 33 -40 -47
 31 -41 -42
 19 -47 -18
->
-40 -47
-41 -42

 32 -44 -32  -7
 14  34   2  12
 -7  -5   3  -8
->
-44 -32
 34   2

-17  -3  28 -32 -36
-21  -7 -30 -20  41
->
 -3  28
 -7 -30

 -6  -8 -11  -4  45
-28   6  27  -8  23
->
 -8 -11
  6  27

 -2  -2  11  33
-35 -43 -14  30
-14  -2  -5   9
 -2 -24  18  12
->
 -2  11
-43 -14

-12   0 -21   7
 29  21 -19   0
-16  -5  14   2
-46  30 -39   3
 -4   2 -11   1
->
  0 -21
 21 -19
---
 -2   4  19 -22  26
  4 -11 -15  14  12
-36   9  19 -10   4
->
 -2   4
  4 -11
-36   9

  9   2   6  24
 -1  -6   1 -20
  5  10  -5  12
  6  -3   1 -36
  2   1   5 -27
->
 9  2
-1 -6
 5 10

 -7 -35 -35  48  13
-14  15 -29 -14  17
 15  -5 -19 -39   6
->
 -7 -35
-14  15
 15  -5

-11  -6  19 -14  13
-12 -11   0  27  -4
-35  -5 -12  13  40
-35  -6 -11  11  42
-35   0 -16  23  28
->
-11  -6
-12 -11
-35  -5

 -5   7  22
  9 -28 -11
  9 -37 -10
->
 -5   7
  9 -28
  9 -37

-1 -6 -1
 3 -8 -1
 2 18 40
 5 -7 -1
->
-1 -6
 3 -8
 2 18

 26  22
 19 -45
 18 -16
-48 -19
->
 26  22
 19 -45
 18 -16

 -6   0  -2 -23
 -7   1   2 -16
 -7  -2   8 -24
  2  -4  -8 -42
->
-6  0
-7  1
-7 -2
---
  6  -6  -8   5  32 -24 -23 -21
 29  -4  30  16  -4   2 -18 -21
 -5  17  19  -9 -47  39  27  31
-28   1 -23 -16 -10  11  22  34
  0  16   6  -7 -27  26  13  10
-22   5 -22 -17   3   1  23  22
 20   8  27   8 -28  24 -12 -23
 25  -1  29   8  -8   7 -20 -28
->
  6  -6  -8   5  32 -24 -23 -21
 29  -4  30  16  -4   2 -18 -21
 25  -1  29   8  -8   7 -20 -28
-28   1 -23 -16 -10  11  22  34
-22   5 -22 -17   3   1  23  22
 20   8  27   8 -28  24 -12 -23
  0  16   6  -7 -27  26  13  10
 -5  17  19  -9 -47  39  27  31

-38 -15
  3 -48
->
  3 -48
-38 -15

  1 -13   8   7 -11  39  -2
-14 -11  -6  -6   9  20  -8
  0  -8 -17  22   6 -14   2
  5   7  -1  -2  -2 -13  10
 -2  -6   8  18   1  21   2
->
  1 -13   8   7 -11  39  -2
-14 -11  -6  -6   9  20  -8
  0  -8 -17  22   6 -14   2
 -2  -6   8  18   1  21   2
  5   7  -1  -2  -2 -13  10

  5  39 -44 -41  13  40 -25  40  32
 11 -19  -2  14  12   2   3  -7   0
->
 11 -19  -2  14  12   2   3  -7   0
  5  39 -44 -41  13  40 -25  40  32

 15  25 -10 -22  38 -20   7   4  -3 -20 -43
 -1 -26  38 -14  11   0 -30 -26  12 -19  19
 -6  -1  -2  -4  -4  -1  -5  -4  -1  -5  -6
 -1  10   5 -14  16   0  -7  -8   2  -5  -4
-17  -3  19   0  10  14 -29  17 -22 -22 -14
-36  30 -14 -16 -16  36  -2 -10 -19  17   5
  5   5  -4  -8   5   0   8  -9   5   1  -3
 11 -15  -7  21 -16 -14  10   8  10  10  10
->
 -1 -26  38 -14  11   0 -30 -26  12 -19  19
 11 -15  -7  21 -16 -14  10   8  10  10  10
-17  -3  19   0  10  14 -29  17 -22 -22 -14
 -6  -1  -2  -4  -4  -1  -5  -4  -1  -5  -6
  5   5  -4  -8   5   0   8  -9   5   1  -3
 -1  10   5 -14  16   0  -7  -8   2  -5  -4
 15  25 -10 -22  38 -20   7   4  -3 -20 -43
-36  30 -14 -16 -16  36  -2 -10 -19  17   5

  2  -3
-36 -32
->
-36 -32
  2  -3

  8   5 -21  34  22 -10   9
-20  -2  20 -47 -10  15   8
->
-20  -2  20 -47 -10  15   8
  8   5 -21  34  22 -10   9
